In the data rows, 128 means zero.
Some points, each followed by its number:
Array([123., 138., 137., 128., 132., 125., 172., 130., 127., 155., 118.,
       143., 114., 135., 152., 129., 146., 121., 167., 113., 115., 128.,
       148., 149., 119.,  79., 125., 145., 101., 108., 142., 129.]) 0
Array([128., 150., 108., 111., 149., 114., 162., 157., 130., 124., 144.,
       120.,  98., 133.,  95., 145., 127., 125.,  91., 111., 127., 113.,
       133., 139., 153., 108., 111., 136., 134., 108., 115., 126.]) 1
Array([ 87., 112., 118., 174., 121., 141., 132., 155., 153., 128., 104.,
       147.,  84., 109., 184., 116., 140., 141., 120., 146., 141., 126.,
       131., 142., 120., 141., 121., 169.,  63., 111., 110., 116.]) 2
Array([133., 156., 117., 104., 123., 134., 175., 135., 131., 151., 154.,
       110., 144., 112., 118., 112., 132., 140., 110., 140., 115., 129.,
       142., 127., 125., 165., 163., 161., 108., 158., 117., 116.]) 3
Array([141., 187., 135., 101.,  98., 114., 106., 126., 120., 159., 124.,
       160., 145., 126., 158., 149.,  98., 145., 144.,  98., 133., 197.,
       105., 163., 110., 147., 120., 113., 117., 116.,  89., 125.]) 4
Array([100., 161.,  80., 106., 103.,  83., 187., 182., 145., 129., 113.,
       131., 105., 141., 150., 152.,  84., 128.,  69., 105., 105., 144.,
       126., 131., 114., 114., 135., 152., 106., 140., 131., 112.]) 5
Array([121., 146., 127., 128., 160., 129., 117., 145., 146.,  93.,  83.,
       116., 118., 117., 110., 147., 110., 166.,  81., 135., 103., 145.,
       149., 148., 151., 107., 111., 150., 140., 111., 137., 101.]) 6
Array([109.,  65., 135., 159., 157., 143., 184., 161., 180., 152.,  52.,
       113., 159., 166., 180., 156., 132., 134.,  95., 116., 119., 106.,
       126.,  98., 137., 100., 124., 175.,  56., 116., 191., 130.]) 7
Array([ 81., 169., 110., 126.,  76., 134.,  71., 159., 104., 113., 169.,
       134.,  75.,  93., 140., 156., 135.,  83., 103., 178., 196., 122.,
       152., 108., 166., 141., 133., 164.,  74., 149.,  96., 136.]) 8
Array([161.,  84.,  65., 199., 197., 126., 125., 239.,  76.,  88.,  71.,
       133., 171., 136., 255., 125., 232., 100., 242., 215., 188., 251.,
       173.,  74.,  94., 153., 132., 183., 145., 104.,  23.,  83.]) 9
Array([116., 129., 119., 121., 149., 115., 162., 141., 129., 126., 173.,
       135., 130., 154.,  65., 137., 116., 114., 117.,  80., 118., 127.,
       110., 125., 151., 129., 134., 109., 188., 119., 132., 100.]) 10
Array([ 54.,  52., 166.,  79.,  52., 126., 122., 103.,  81., 132., 165.,
       123., 113., 134., 193., 116.,  65.,  19., 220.,  89., 191., 118.,
        27.,   3., 146., 180., 251., 119., 147., 208., 226., 190.]) 11
Array([138., 135., 122., 119., 130., 112., 136., 128., 114., 138.,  99.,
       129., 112., 145., 133., 123., 126., 120., 131., 125., 146., 115.,
       112., 123., 156., 142., 143., 117., 143., 112.,  86., 146.]) 12
Array([102., 147., 144., 153., 116., 116., 116., 129., 123., 125., 141.,
       119., 117., 133., 139., 110., 127., 118., 139., 147., 122., 150.,
       149., 141., 105., 146., 144., 131., 152., 135., 121., 122.]) 13
Array([141., 120., 111.,  69.,  97., 131., 151., 124., 129., 117., 162.,
       130.,  89.,  74.,  68., 167., 144., 143., 168., 119., 133., 119.,
       106., 127.,  90., 165., 123.,  79.,  63., 124.,  36.,  83.]) 14
Array([139., 131., 139., 134., 144., 126., 119., 136., 145., 112.,  97.,
       111., 104., 109., 113., 143., 100., 160.,  80., 155., 120., 137.,
       155., 149., 142., 134.,  99., 145., 149.,  97., 125., 120.]) 15
Array([152., 119.,  90., 125., 145., 142., 143., 117., 119., 120., 145.,
       140., 133., 151., 108., 134., 119., 144., 149., 115., 119., 121.,
       124., 163., 119., 142., 101., 138., 104., 126., 136.,  96.]) 16
Array([148., 137., 130., 116., 137., 145., 143., 151., 104., 147.,  82.,
       123., 141., 151., 123., 148., 151., 125., 146., 166., 153., 125.,
        92., 111., 142., 104., 125., 123., 112., 111., 121., 156.]) 17
Array([127.,  83.,  95., 125., 118., 158., 148., 152., 174., 161.,  81.,
       148.,  99., 132., 141., 141., 123., 173., 185.,  99., 159.,  97.,
        83., 113., 138., 115., 141., 118.,  53., 112., 123., 147.]) 18
Array([141., 139., 168., 115., 146., 131., 111., 123., 146., 138., 127.,
       130.,  48., 101., 157.,  81., 109., 121., 100., 126.,  94., 167.,
       161., 145.,  86., 106., 138., 135., 141., 146., 166., 135.]) 19
Array([155.,  89., 147.,  78.,  87., 159., 124., 104., 129., 179., 127.,
       100., 160.,  81., 192., 179.,  61., 135., 110., 240., 142., 109.,
       199.,  87., 142., 139., 177.,  95., 115., 179., 108., 207.]) 20
Array([141., 142., 103., 133., 157., 115., 125., 130., 126., 107., 124.,
       107., 128., 156., 109., 122., 139., 116., 151., 130., 118., 142.,
        87., 169., 129., 135., 109., 135., 127., 133., 113.,  98.]) 21
Array([131., 112., 146.,  95., 123., 184., 143., 149., 207., 153., 108.,
       129.,  99., 141., 150.,  95.,  66., 192.,  43., 163., 118., 141.,
       122., 157., 119., 124., 148., 148., 108., 116., 120., 136.]) 22
Array([134., 126., 146.,  94., 132., 133., 168., 141., 162., 148., 119.,
       143., 119., 144., 144., 150.,  97., 133.,  92.,  88., 115., 160.,
       122., 155., 136., 111., 141., 129., 127.,  96., 151., 109.]) 23
Array([142., 141., 144., 133., 141., 114., 113., 138., 121., 113.,  99.,
       112., 110., 104., 103., 161., 100., 153.,  98., 142., 141., 137.,
       147., 150., 133., 113., 115., 145., 135., 117., 119., 105.]) 24
Array([181., 152.,  80., 158., 152., 152., 101., 103., 121., 104., 140.,
       136., 154., 149., 121., 141., 175., 118., 178., 162., 176., 101.,
       170., 111., 165., 138., 137., 117., 135., 164.,  76., 118.]) 25
Array([114., 130.,  67., 171., 116.,  76., 102., 142., 182.,  88., 138.,
        83., 140., 151., 109., 107., 161., 130.,  92., 116., 166., 129.,
       156., 171., 138.,  96., 104., 108., 166., 121., 173., 105.]) 26
Array([208., 131., 193.,  96., 145., 122., 108., 156., 117., 153.,  99.,
       149., 110., 125., 126., 146., 105., 104.,  62., 145., 110., 188.,
       132., 115., 139.,  99., 171., 143., 153., 146., 145., 147.]) 27
Array([121., 112., 107., 113., 131., 117., 149., 132.,  82., 132., 141.,
       129., 148., 161., 113., 155., 113., 142., 182., 169.,  98., 146.,
       112., 110.,  82., 119., 120., 120., 100., 113.,  44., 124.]) 28
Array([108., 227., 118., 136., 148., 113., 100.,  93.,  48.,  90., 177.,
       149., 177., 122., 154., 137., 161., 132., 162., 197.,  73., 118.,
       171., 111., 143., 168., 100., 121.,  95.,  84., 104.,  83.]) 29
Array([ 98.,  55., 176., 159.,  96.,  37.,  68., 149., 158., 187., 116.,
         0., 140., 152., 162., 111., 138., 103., 193., 195., 215.,  79.,
       127.,  85., 119.,  90., 131.,  75.,  97., 159., 195., 247.]) 30
Array([116., 118., 104.,  95., 113., 131., 195., 125., 134., 106., 200.,
        74., 122., 171.,  85., 137., 106.,  88., 110.,  69., 106., 147.,
       129., 149., 137.,  98., 134., 108., 132., 136., 170., 137.]) 31
Array([113., 141., 112., 162., 154.,  97., 170., 126.,  89., 160.,  86.,
       137., 117.,  74., 186., 106., 161., 155., 195., 105., 137., 131.,
       119., 149., 101.,  54., 128., 141.,  51., 109., 127., 117.]) 32
Array([163., 142.,  94., 130., 111.,  90., 165.,  75., 105., 136., 132.,
       162., 159., 140., 124., 122., 148., 131., 165., 114., 128., 144.,
       129., 132., 134., 145., 137., 122., 111., 131.,  93., 112.]) 33
Array([ 89., 197., 136., 118., 108., 122.,  76., 182.,  91., 144., 180.,
       152., 101.,  86., 135., 174., 146.,  66.,  49., 216., 237., 137.,
       140.,  91., 167., 184., 141., 136.,  88., 169.,  80., 172.]) 34
Array([125., 125., 164., 141., 161., 132., 145., 138., 112., 135., 121.,
       138., 120., 118., 130., 123., 142., 133., 130., 157.,  97., 136.,
       117., 142., 107., 130., 101., 124., 139., 124., 110., 135.]) 35
Array([145., 143.,  56., 162., 162., 211., 241., 222.,  77.,  47., 165.,
        81., 126., 172.,  34., 107., 139., 183., 105., 215., 116., 131.,
       202., 255.,  82.,  42., 201., 182., 207.,  19., 221.,  86.]) 36
Array([106., 174.,  82., 145.,  98., 120., 142., 144., 100., 164., 143.,
        83., 117.,  99.,  68.,  99., 164.,  97., 115., 157., 144., 128.,
       150., 134., 124., 142., 112., 107., 123., 187., 141., 159.]) 37
Array([130., 193., 138., 106., 107.,  93., 144., 111., 115., 157., 122.,
       152., 139., 115., 142., 138., 116., 129., 137., 108., 143., 192.,
       104., 157., 106., 138., 140., 100., 104., 117.,  98.,  89.]) 38
Array([149., 146., 151., 168., 169., 102.,  48., 142., 193.,  36.,  35.,
       233.,  83., 225., 173.,  53., 206., 114.,  25., 194., 116., 140.,
        83., 162., 168., 120., 151., 144., 218., 104., 121., 175.]) 39
Array([116., 147., 221., 163., 171., 113., 108., 161.,  73., 170.,  53.,
        86., 134., 214., 125., 139., 148.,  85., 178., 184., 171., 139.,
        79., 144., 126., 110., 122., 142., 118.,  65., 116., 171.]) 40
Array([126., 134., 106.,  92., 101.,  81., 160., 119., 129., 147., 122.,
       118., 148., 100., 135., 139., 137., 125., 181., 101., 128.,  74.,
        88., 101., 160., 154.,  81., 114., 123., 154., 143., 100.]) 41
Array([ 78., 148., 115., 136., 203., 144.,  98., 163., 191.,  95., 119.,
       133., 156., 169., 124., 169.,  86., 166.,  51., 135., 103., 138.,
       112., 130., 147., 129., 104., 169., 199., 115., 129., 146.]) 42
Array([139., 124., 140., 137., 133., 127., 146., 129., 135., 115., 115.,
       107., 103., 114., 114., 119., 123., 137., 121., 137., 119., 138.,
       171., 127.,  99., 107., 133., 150., 136., 132., 138., 128.]) 43
Array([126.,  84., 167., 131.,  66., 145., 133.,  85., 155., 166., 123.,
       100., 117., 155., 160., 130.,  88., 107., 126., 143.,  64., 118.,
       126., 136.,  92., 125., 143., 109., 112., 174.,  87., 191.]) 44
Array([153., 117., 122., 117., 151., 156., 129., 145., 131., 111., 135.,
       136., 157., 110., 126., 128., 125., 138., 130., 123., 114., 141.,
       135., 112., 112., 139., 122., 138., 121., 150., 139., 113.]) 45
Array([160., 148., 128., 130., 118., 111., 131., 105., 116., 123., 108.,
       105., 142., 159., 124., 119., 113., 113., 152., 136., 144., 127.,
       133., 109., 150., 118., 129., 121., 102., 130., 111., 146.]) 46
Array([152., 104., 131., 115., 149., 150., 151., 135., 133., 152., 152.,
       142., 113., 118., 171., 120., 125., 134., 117., 137., 138., 111.,
       169., 138., 127.,  89., 118., 127., 140., 104., 164., 150.]) 47
Array([126., 154., 150., 128., 125., 132., 103., 125., 108., 116., 137.,
       122., 154., 134., 108., 124., 120., 151., 112., 151., 138., 154.,
       154., 145., 133., 132., 132., 126., 145., 106., 113., 116.]) 48
Array([ 72.,  65., 152.,  87.,  66., 133.,  50., 111.,  94., 196., 111.,
       129., 126.,  99., 172., 128.,  80.,  27., 191.,  59.,  96., 133.,
        36.,  24., 133., 147., 181.,  88., 121., 189., 151., 134.]) 49
Array([124., 104., 122., 138.,  97.,  86., 158., 165., 167.,  78., 106.,
       170., 111., 170., 195., 149., 101., 146., 125.,  81., 120., 186.,
       144., 159., 109., 106., 172., 167., 164.,  73.,  86.,  55.]) 50
Array([ 55.,  97., 118., 136.,  88., 121., 136., 113., 127.,  98., 196.,
       117.,  75., 124., 169., 155., 115., 128., 108., 127.,  85.,  73.,
       164., 126., 104., 152., 164., 167., 108.,  76.,  79., 146.]) 51
Array([126., 116., 109., 137., 159., 105., 122., 167., 147., 118.,  92.,
       121., 117., 135., 137., 142., 114., 138.,  73., 125., 119., 104.,
       136., 140., 146., 105.,  96., 146., 143., 110., 129., 135.]) 52
Array([154.,  64., 136., 112.,  79.,  86., 196., 198., 172.,  12., 152.,
       167.,  86., 165., 242., 207.,  70., 102.,  64.,  41.,  77., 181.,
       188., 142., 137.,  58., 183., 111., 151.,   0.,  78.,  45.]) 53
Array([126.,  87., 138.,  99., 107., 135., 149.,  91., 145., 174., 115.,
       120.,  84., 135., 145., 140., 113.,  91., 140., 146.,  61., 135.,
       128.,  95., 113., 135., 170.,  90., 106., 147., 111., 186.]) 54
Array([205., 149.,  35., 179., 146.,  92.,  92.,  83.,  82.,  78., 137.,
       176., 166., 146., 136., 126., 182., 132., 198., 145., 167.,  53.,
       169., 105., 157., 125., 119.,  91., 182., 132.,  90., 130.]) 55
Array([ 80., 139., 157., 146., 129., 112.,  76., 107., 129., 132., 164.,
        98., 106., 133.,  89., 135., 107., 126., 141.,  67.,  85., 139.,
        83., 174., 121., 149.,  96.,  81., 139., 139., 142., 116.]) 56
Array([120., 124., 145., 116., 130., 159., 128., 130., 179., 150., 131.,
       164., 116., 160., 115., 145., 139., 152., 119.,  77., 145., 123.,
        88., 155., 157., 126., 155.,  79., 138.,  94., 126., 112.]) 57
Array([156., 160., 127., 120., 128., 112., 191., 125., 131., 114., 160.,
       154., 146., 131., 115., 136., 124., 108., 136., 152., 111., 114.,
       146., 143., 128., 151., 143., 145., 106., 142., 142., 147.]) 58
Array([118., 134., 148., 112., 140., 144., 145., 139., 121., 129., 162.,
       132., 116., 133., 134., 137., 142., 120., 124., 121., 131., 126.,
       128., 139., 138., 107., 128., 124., 140.,  96., 139., 132.]) 59
Array([ 71., 122., 115., 171., 131., 158., 108., 119., 124., 122., 160.,
       140., 161., 155., 106., 102., 164., 103., 126., 121., 112., 140.,
       113., 123., 152., 137., 111., 111., 164., 123., 166., 111.]) 60
Which two points above are nearest to each new point by angle? Their numbers follow each, nearest first.
Array([183., 149., 182., 118., 136., 125., 107.,  91., 129., 136., 102.,
       146., 143., 125., 143., 152., 110., 116., 100., 140., 137., 152.,
       141., 119., 126., 123., 134., 138., 142., 150., 135., 148.]) --> 27 20
Array([130., 115., 127., 134., 130., 140., 126., 124., 135., 129., 135.,
       117., 133., 168., 122., 136., 129., 114., 132., 115., 157., 129.,
       114., 129., 147., 133., 142., 119., 138., 136., 133., 128.]) --> 57 11
Array([110., 122., 154., 143., 122.,  97.,  96., 118., 116., 123.,  98.,
       106., 142., 136., 137., 118., 119., 144., 162., 109., 115., 153.,
        98., 121., 119., 127., 111., 137., 127., 139., 110., 119.]) --> 56 49
Array([115., 223., 118., 111., 119.,  96., 118.,  93.,  52.,  81., 148.,
       150., 171., 123., 164., 134., 133., 119., 133., 176.,  83., 116.,
       138., 106., 125., 160., 105., 180., 128., 101., 135.,  82.]) --> 29 48
Array([159., 148., 119., 127., 156., 140.,  50., 117., 133.,  95., 127.,
       155., 126., 155., 149., 113., 142., 131.,  89., 158., 111., 129.,
       132., 144., 145., 124., 130., 165., 157., 129., 132., 121.]) --> 39 42
Array([135., 107., 143., 112., 112.,  90., 153., 121., 159., 134., 132.,
       135., 101.,  83., 155., 156., 139., 134., 115., 138.,  73.,  92.,
       109., 117., 114., 185., 105., 130.,  73., 131.,  69., 104.]) --> 14 51
Array([125., 105.,  87.,  68., 111., 161., 158., 162., 119., 161., 201.,
        88., 155., 159., 111., 156.,  66., 106.,  96., 178., 160., 127.,
       121.,  86., 125., 175., 159.,  83.,  72., 104., 149., 113.]) --> 20 31
Array([125., 104.,  89., 105., 113., 128., 142., 138., 100., 151., 104.,
       151.,  99., 109., 197.,  97., 115., 111., 176., 115., 141., 158.,
       112.,  60., 131., 102., 193., 142., 103., 141., 123., 178.]) --> 11 49
Array([143., 131.,  99., 158., 127.,  78., 155., 125., 129.,  96., 107.,
       108., 130., 123., 153., 113., 149., 137., 138., 129.,  95., 114.,
       140., 150., 122., 145.,  93., 137., 140., 102., 142.,  97.]) --> 26 21
Array([131., 146., 156., 105., 111., 105., 115., 138., 126., 154., 111.,
        93., 132., 128.,  88., 163., 110., 137., 143., 123., 124., 138.,
       102., 145., 140., 146., 105.,  83., 102., 131., 144., 104.]) --> 56 38
Array([131., 101., 152., 126., 129.,  94., 155., 155., 156.,  98., 139.,
       173.,  94., 149., 204., 154., 115., 113.,  80.,  82., 148., 184.,
       196., 163., 123., 133., 135., 143., 137.,  22., 108.,  93.]) --> 53 50
Array([108., 120., 135., 120.,  89., 117.,  52., 181., 136.,  80., 176.,
        71., 138.,  80.,  87., 100., 199., 198., 255., 102., 201., 116.,
       115., 165.,  53.,  77., 104., 139., 133.,  82., 120.,  43.]) --> 14 26
Array([130., 103., 138., 158., 166., 158., 163., 118., 130., 129., 119.,
       115., 132., 142., 111., 134., 106., 142.,  82., 148.,  91., 116.,
       174., 175., 153., 109., 147., 124., 184.,  98., 170., 101.]) --> 36 6
Array([126., 135., 141., 172., 143., 130., 121., 125.,  98., 115., 104.,
       107., 114., 142., 123., 160., 107., 141., 123., 176., 147., 121.,
       147., 116., 117., 112., 113., 124.,  81., 110., 123., 143.]) --> 40 24
Array([142., 144., 161., 134., 139., 112., 140., 113., 158., 154.,  97.,
       118.,  68., 107., 163.,  89., 112., 134.,  87., 114.,  92., 167.,
       145., 147.,  93., 106., 117., 129., 146., 124., 143., 125.]) --> 19 43
Array([174., 126.,  27., 139., 165., 148., 153., 118., 120., 101., 140.,
       143., 150., 164.,  95., 122., 130., 169., 162.,  84.,  96., 124.,
       116., 162.,  95., 135.,  56., 143., 102., 148., 109.,  87.]) --> 16 21
Array([126., 127., 145., 122., 119., 154., 128., 121., 136., 144., 145.,
       160., 141., 118., 134., 113., 124., 138., 120., 157., 130., 149.,
       145., 134., 101., 155., 152., 137., 124., 134., 115., 127.]) --> 3 22
Array([110., 150., 116., 156., 109., 143., 114., 124.,  63., 132., 204.,
       157., 140., 113., 101.,  98., 176.,  91., 142., 112., 159., 121.,
       155., 120., 144., 129., 146., 114., 103., 159., 169., 138.]) --> 37 60
Array([174., 157., 117.,  98., 118., 172., 146.,  69., 188., 116.,  90.,
       153., 227., 143., 154.,  65., 174., 178.,  78., 152., 160., 136.,
       181., 164., 128., 105., 117., 169., 138., 120., 154., 151.]) --> 22 39
Array([176., 143., 183., 118., 185.,  86.,  78., 114., 177.,  99.,  86.,
       202.,  76., 112., 161.,  79., 221.,  99., 102.,  78., 110., 154.,
       166., 135., 102.,  94.,  68., 103., 216., 176., 123., 145.]) --> 39 19
Array([115., 129.,  91., 125., 113.,  72., 119., 104., 142., 106., 135.,
       111., 120.,  71., 111., 131., 114., 155., 111., 110.,  66., 163.,
       159., 163.,  73., 154., 178., 144., 169., 138.,  85.,  92.]) --> 13 50
Array([106., 128., 118., 164., 150.,  84., 111.,  88., 124., 119., 105.,
       110., 100., 113.,  91., 140., 143., 126., 128.,  84., 103., 100.,
       101., 153., 141., 126.,  97., 125., 119., 127., 116., 119.]) --> 56 21
Array([121., 136., 108., 172., 159., 116., 113., 105.,  93., 117.,  87.,
        99., 153.,  86., 129.,  93., 162., 167., 193.,  72., 131., 140.,
        48., 113., 147., 109.,  79., 123., 110., 103., 137., 134.]) --> 32 41
Array([ 91., 124., 187., 126., 146., 128., 131., 140., 159., 149., 105.,
       122.,  77., 131., 153., 110., 101., 153.,  72., 130.,  96., 150.,
       169., 185.,  62., 117., 149., 121., 147., 139., 165., 155.]) --> 19 22
Array([111., 112., 149., 139., 202., 164., 124., 110.,  74., 127., 134.,
       157., 120., 104., 116., 150., 137., 130., 188.,  22.,  66., 154.,
        81.,  73., 101., 142., 102., 117., 110., 100., 115.,  89.]) --> 56 49
Array([162., 145., 165., 128., 141., 133., 118., 102., 141., 126.,  91.,
       143., 110., 119., 137., 148.,  99., 116.,  87., 141., 152., 149.,
       137., 121., 129., 124., 142., 142., 148., 135., 138., 152.]) --> 27 24
Array([129.,  94., 133., 140., 136., 128., 139., 150., 137., 147., 107.,
       117., 127., 140., 158., 131., 110., 126., 119., 109., 133., 136.,
       132., 121., 141., 111., 112., 139.,  95., 126., 134., 134.]) --> 7 18
Array([153., 150., 137.,  99., 142., 129., 168., 105., 108., 139., 150.,
       118., 143., 116., 105., 128.,  83., 136., 149., 106., 116., 144.,
       131., 148., 118., 138., 133., 132., 112., 133., 141., 102.]) --> 16 3
Array([162., 112., 121., 119., 136.,  62.,  80., 103., 159., 154.,  77.,
       122., 146., 100., 157., 159., 131., 145., 122., 107., 148., 145.,
       118.,  97., 159.,  64., 129., 103., 115., 191., 147., 158.]) --> 30 27
Array([124., 116., 141., 107., 120., 107., 142., 158., 112., 119., 111.,
       125., 111., 122., 125., 131., 160., 137., 183., 128., 125., 121.,
        96., 108.,  80., 174., 106., 140., 108., 123.,  86., 102.]) --> 14 28
Array([126., 136., 194., 119., 107., 206., 142., 122., 146., 192., 147.,
       100., 141., 135., 117., 154., 104., 108.,  88., 160., 157., 124.,
       187., 131., 167., 101., 153., 143., 113., 128., 192., 167.]) --> 20 47
Array([135.,  75., 137., 131., 136., 105., 107., 147., 176., 116., 108.,
       131., 131., 186., 168., 132., 129., 115., 123., 107., 125., 123.,
       117., 120., 113., 140., 153., 132., 177., 155., 107., 140.]) --> 39 50
Array([120.,  94., 164., 141.,  96., 142., 120., 141., 137., 175.,  64.,
        80., 114., 103., 138., 138., 153.,  99., 197., 187., 175., 100.,
       130., 105., 124., 130., 114., 120., 121., 156., 169., 173.]) --> 30 17
Array([178., 118., 138., 133., 129., 144., 135., 104., 130., 115., 111.,
       113., 154., 103.,  77.,  81., 167., 150., 172., 170., 114., 134.,
       130., 155.,  95., 110., 115., 152., 158., 163., 184., 149.]) --> 43 36
Array([124., 168., 108., 124., 135., 107., 157., 144., 157., 125., 121.,
       137., 115., 134., 149.,  98., 141., 146., 101., 120., 135., 130.,
       115., 141., 138., 118., 117., 145., 110., 135., 151., 124.]) --> 5 1
Array([ 95., 106., 132., 148., 133., 154., 107., 137.,  95., 126., 107.,
        93.,  98., 151., 128., 125.,  89., 140., 175.,  94.,  99.,  68.,
        39.,  94., 123., 184., 119., 152., 105., 113., 114., 103.]) --> 49 18
Array([136., 117., 133., 138., 129., 184., 192., 160., 148.,  85., 166.,
       108., 155., 143., 108., 119., 122., 166., 135., 168., 112., 158.,
       117., 150., 102., 109., 127., 111., 180.,  93., 175., 131.]) --> 36 59
Array([151.,  34.,  80., 119., 134., 144.,  47., 161., 147.,  63.,  55.,
       193., 149., 143., 235., 132., 164., 145.,  68.,  74., 208., 127.,
       157.,  66., 184.,  27.,  86., 116., 161.,  81., 113., 207.]) --> 52 39
Array([ 84., 134., 103., 121., 128., 107., 157., 128., 140., 115., 139.,
        87., 116., 160., 159.,  82., 116.,  93., 141.,  92., 116., 140.,
       101., 129., 113., 111., 137., 165., 112., 133., 172., 118.]) --> 31 5
Array([174., 178., 124., 107., 131., 144., 109., 143., 150., 119., 142.,
       158.,  99.,  92., 110., 122., 156., 149., 118., 105., 156., 111.,
       183., 176., 120., 162., 116., 152., 126., 118.,  73., 131.]) --> 14 25
Array([129., 116., 122., 124., 118., 146., 143., 138., 126., 133., 149.,
       117., 130., 135., 123., 142., 111., 128., 118., 135., 133., 136.,
       126., 114., 130., 140., 131., 118., 123., 130., 132., 126.]) --> 31 20
Array([149., 149., 152., 139., 118., 114.,  92., 157., 109., 104., 137.,
       190., 141.,  84., 122., 149., 156., 129., 145.,  61.,  97., 146.,
        88., 101., 117., 128., 108., 107., 148., 120., 125., 109.]) --> 4 56
Array([152., 143., 128., 138., 156., 117.,  95., 140., 141.,  83., 105.,
       162., 127., 152., 145., 129., 137., 107., 114., 151.,  90., 117.,
       123., 172., 114., 116., 115., 143., 159., 115., 110., 108.]) --> 39 21
Array([102.,  61., 101., 167., 130., 178.,  17.,  95.,  90., 138., 104.,
        97.,  58., 141., 147.,  90., 142., 127., 203., 103., 132., 104.,
        67.,  52., 100., 111., 191., 126., 113., 157.,  83., 240.]) --> 49 11
Array([204., 161., 174., 147., 121., 197., 127.,  67.,  93., 158., 133.,
       215.,  91.,  99., 147., 205.,  86., 105., 120., 195., 126., 117.,
       196.,  85., 200., 108., 187., 178., 103., 159., 174., 175.]) --> 20 27
Array([ 89.,  87., 118., 147., 133., 128., 146.,  73., 114., 134., 117.,
        87., 144., 144., 135., 144., 126., 155., 169., 146., 107., 119.,
       108., 130., 119., 138.,  87., 137., 118., 115., 126., 143.]) --> 28 44
Array([112., 137., 138., 135., 123., 116., 117., 132., 117., 120., 123.,
       123., 120., 139., 144., 111., 147., 113., 140., 121., 132., 122.,
       113., 125., 126., 146., 140., 133., 128., 141., 135., 129.]) --> 11 13
Array([ 95., 182., 115., 117.,  84., 134.,  97.,  53., 124., 104., 214.,
        94., 219., 112., 125., 147.,  40., 167.,  53.,  83., 151., 118.,
       229., 144., 158., 113., 171., 197., 168.,  63., 174.,  58.]) --> 48 6
Array([142., 135., 117., 134., 133., 149., 108., 133., 144., 140., 114.,
       131., 104., 106.,  93., 116., 145., 155., 130., 133., 151., 119.,
       135., 157., 124., 136., 104., 132., 119., 148., 126., 127.]) --> 37 24
Array([106., 120., 122., 150., 139., 144., 111., 129., 118., 106., 116.,
       117., 147., 119., 122., 138., 127., 156., 129., 139., 122., 127.,
       117., 145., 126., 128., 105., 124., 102., 124., 124., 117.]) --> 6 2
Array([134., 133., 120., 120., 134.,  90., 151., 121., 104., 143., 118.,
       125., 119., 135., 134., 121., 157., 105., 171.,  88., 124., 107.,
        90., 132., 147., 123., 132., 147., 155., 127., 143., 130.]) --> 41 12
Array([130., 131., 124., 144., 118., 116., 135., 138.,  99., 121.,  84.,
       121., 154., 115., 157., 126., 153., 142., 147.,  94., 115., 129.,
       126.,  90., 152., 136., 111., 149., 109., 139., 136.,  88.]) --> 41 32
Array([123., 151., 121., 128., 126., 119., 161., 145., 149., 113., 167.,
       119.,  84., 152., 130., 129., 135., 112., 109., 142., 136., 111.,
       129., 141., 124., 111., 113., 139., 137., 122., 139., 142.]) --> 1 59
Array([120., 134., 141., 149., 139., 135., 139., 126., 172., 133., 117.,
       137., 150., 128., 154., 118., 150., 139.,  97., 150., 116.,  82.,
       119., 130., 162., 152.,  97., 122., 118., 107., 156., 102.]) --> 7 52
Array([141., 126., 131., 122., 139., 133., 105., 158., 153., 131., 134.,
       131., 120., 115., 112., 145., 158., 130., 143., 112., 141., 127.,
       132., 157., 111.,  96., 111., 136., 143., 125., 120., 130.]) --> 26 59
Array([151., 105., 113., 155., 155., 160., 149., 182., 104., 135., 112.,
       163., 149., 157., 173., 138., 169.,  93., 186., 146., 175., 172.,
       168., 109., 119., 135., 140., 168., 122., 103.,  56., 113.]) --> 9 25
Array([120., 131.,  77.,  99., 101.,  95., 161., 142., 110., 103., 190.,
        93., 153., 148.,  80., 120., 101.,  85., 103.,  69., 116., 134.,
       121., 114., 121., 117., 146., 106., 129., 155., 186., 135.]) --> 31 10
Array([105., 158., 192., 164., 129., 142.,  68., 112.,  92., 103., 143.,
        93., 192., 121.,  80., 118., 123., 173.,  79., 148., 172., 171.,
       177., 162., 111., 131., 164., 142., 169., 104.,  91., 133.]) --> 48 13
Array([128., 140., 119., 123., 123., 136., 144., 129., 141., 141., 138.,
       128., 111., 136., 107., 141., 116., 121., 104., 132., 130., 133.,
       110., 130., 119., 123., 144., 128., 100., 157., 139., 141.]) --> 5 31
Array([122., 114., 135., 113., 110., 111., 113., 168., 101.,  94., 110.,
       115., 106., 117., 101., 133., 145., 131., 158., 110., 111.,  97.,
        77., 141., 101., 165., 120., 151.,  91., 116.,  68.,  98.]) --> 14 28
